In the rows, zero is written as 128.
M: rows in a few groups, each row roughly a mix of its group's directions
M (109 x 10)
[[121 106 162 136 111 134  59 178 109 116]
 [142 134  89 132  93 101 186  85 110 147]
 [108 163  89 143 172 146 173  85 130 111]
 [192  91 105 114 123  88 141 126 121  87]
 [120 105 130  93 164  96 185 108  86 114]
 [ 71 137 168 121 121 142 189 117 148 145]
 [197 135 150 109 112  87  90 113 136 108]
 [107 136  93  96 123 133  64 168 102 152]
 [115 180  93 101 129 110 124  73 115  91]
 [149  84 154 143 116 109 159 129 103  62]
 [156 115 136 167 156 131  53 109 130 147]
 [174  99 116 181 167 133 142 155  92 127]
 [121 137 159 142 119  98  89  98 188 166]
 [108 121 176 126 120 107 151  96 158 191]
 [115  87 143  73 142 119 122 134 193 123]
 [ 83 158 130 102 127 170 145 132 191 132]
 [103  96  80 134  92 124 162 159  82 139]
 [103 179 152 168 152 167 158  99 137 148]
 [ 75 143  99  97 115 166 141 151  81 109]
 [200 130 114 112  87 113 164 104 113 124]
 [ 90 105 190 141  72 139 133 141 116 138]
 [143 133 116 164 141 197  84  99 110 123]
 [137 146  76 188 106 141 116 133 101 166]
 [ 86 141 120 127  73 150 125 141  77  90]
 [ 97 103 138 117 185 111 165 129  73 128]
 [158 157 135 111 103 128  88 189 107 164]
 [143 100  97 111  66 123 153 137 149  78]
 [130 130  86  74 119  80 106 171 121 112]
 [142  94 122  84 124  58 114 158 150 129]
 [122  91 147 105 118 140 209 129 151 136]
 [170 138 102 124 107 124 102 147  99  59]
 [ 77  70 142 129 123 135 144 180 113 146]
 [111  88 170 124 135  77 108 131 163 170]
 [132 137 147  79 147 155 136 144  93  63]
 [101 147 111 174 164 132 157  97 103 178]
 [164  93  94 155 101 121 101 137  92  79]
 [ 79  90 137 162 151 151 171 103 147 156]
 [135 117 129 167 189 145 100 161 138  83]
 [101 138 165 178  97 130 180 107  97 126]
 [ 99 173 116  80  93 133 107  99 159  98]
 [117  98 165  59 132 121 171 134 128 103]
 [198  98 142 150 146 141 148 159  94 112]
 [ 93 107 199 146 161 147 148 129 140 102]
 [145 110 128  87 164 114 168 122 115  64]
 [133 117 121 177 146 168  89 182 150 110]
 [ 82  96  72 142 156 107 163 130 156 121]
 [132 202 136 155 116 169 157 138 102 132]
 [195 138 179 146 156 114 102 112 110 122]
 [109 113 151  57  82 137 159 137 146 125]
 [160 101 111 158 144 165 127 185 136  85]
 [105 107 101 163 159 145  91 130 118 192]
 [133 147 168 144 144 101  76  96 180 139]
 [142 161 120 151  72 123  97 102 148 179]
 [118 126  50 137 136 151  97 157 106 152]
 [121 111 209 106 149 145 110 158 112 138]
 [121 137 137 117 105  82 123  77 184 159]
 [122  55 110 128 133 156 139  84 134  94]
 [124 121 152  98  83 113 186 144 141  81]
 [130 137 150 116 174 147  94 108 199 129]
 [173 110 126 105  97 133 196 143 125  96]
 [125 123 182 118 175 135 157 137 134  69]
 [137 127 184 152 137 103  68 117 165 140]
 [ 82 141 168 115  91 149 112 134 178 161]
 [187 146  94 111  76 141 151 120 108 103]
 [ 74 144 141 114  83 120  78 156 106 109]
 [117 127  87  67 161 111 134 130 172  98]
 [147 123 103 139 168 142 174 104 131  63]
 [129 166 160 162 136 162 139  85 155  82]
 [201 121 169 151 162 104 121 114 119 119]
 [102 114 105 181 113 144 103  96 123 187]
 [ 71 181 157 113 119  90 139 152 145 134]
 [106  71 177 164 115 138 138 103 164 123]
 [108 164 116 111  76 108 114  82 163 160]
 [155 127 179 150 137 104 157  64 137 113]
 [143  85 151 121 147 150 142  88 186  95]
 [ 84 151 127 140  98 182  79 147 152 122]
 [ 53 150 148 120 145 128  85 119 156 140]
 [112 129 172 165 119  57  99 120 129 139]
 [126 104  89 115 109 174 185 125  92 110]
 [131 137 134 167 139  80 105  82 159 173]
 [135  79 189  98 153 131 155 161 119 125]
 [181 130 145  95  96 165 128 157 128  79]
 [136 142 172 121 149 163 110 110 197 108]
 [189 105 168 116 128 113 162 124  83 145]
 [158  56 115 144 123  88 138 136  91 131]
 [196 108 100 139 126 142 154 152 127  80]
 [158 143 106 141  97 114  65 144  78 133]
 [ 83  97 138 160 153 153 162  81 131 160]
 [155 143 112 129 182 105 140  98  94  74]
 [ 79  65 155  99 106 105 119 126 153 119]
 [132 153 129 133 157 117 203  97 161 106]
 [133  73 106 123 146 115  97 187  99 148]
 [ 74 109 142  92 105 137 170 178 139 134]
 [121 142 102 114  83 152 161 128 152  63]
 [ 98 150 123  82 102 189 151 163 126 124]
 [169 150 181  99 107 104  95 127 150  91]
 [141 161 176 177 124  84  95 110 139 109]
 [ 82 149 134  72 130 120  92 157 168 121]
 [ 84 167 179 158  91  96 121 131 116 112]
 [159 129  74 147 133 133 167  87 125  81]
 [120  81 140  96  96 118 128 195 127 101]
 [173 153  98 114 105 142 154 176  84 146]
 [147 148 132 114 102 118 143 152  83  56]
 [123  64 149 183 111 132  90 115 129 139]
 [188 134 114 161 151 133  66 110 123 121]
 [170 149 162  97 130  95 155  86 169 119]
 [ 98 127 117 116  83 155 166 151 135  67]
 [146 115 144 165  84 145  88 144  71 144]
 [187 166 117 107 123 109 137  97 138  76]]

one row of each group, then the others: which group is each in?
[161 122 146 148 108 162 130 164  66 161] : R
[ 67 143 138  72 111 141 111 163 152 124] : G
[133 115 179 108  93  88  99 164 101 158] : H

[142 150 149  95 123 105  62 166 161 124] : G
[109 133 184 138 193 144 112 115 156 150] : H
[103 195 148 155 122 178 130 137 110 152] : G
[117 185 116  94  88 115 112  74 129 128] : R
[129  81 129 163 185 136 132 173 147 105] : R
[130 159  84  79 175 144 123 162 156 135] : H
[109 163  72 123  83 161 143 108 164 123] : H
[ 72 161  84 122 157 175 127 112 116 132] : G
[116 127 183 127 196 118  96 126 134 100] : R
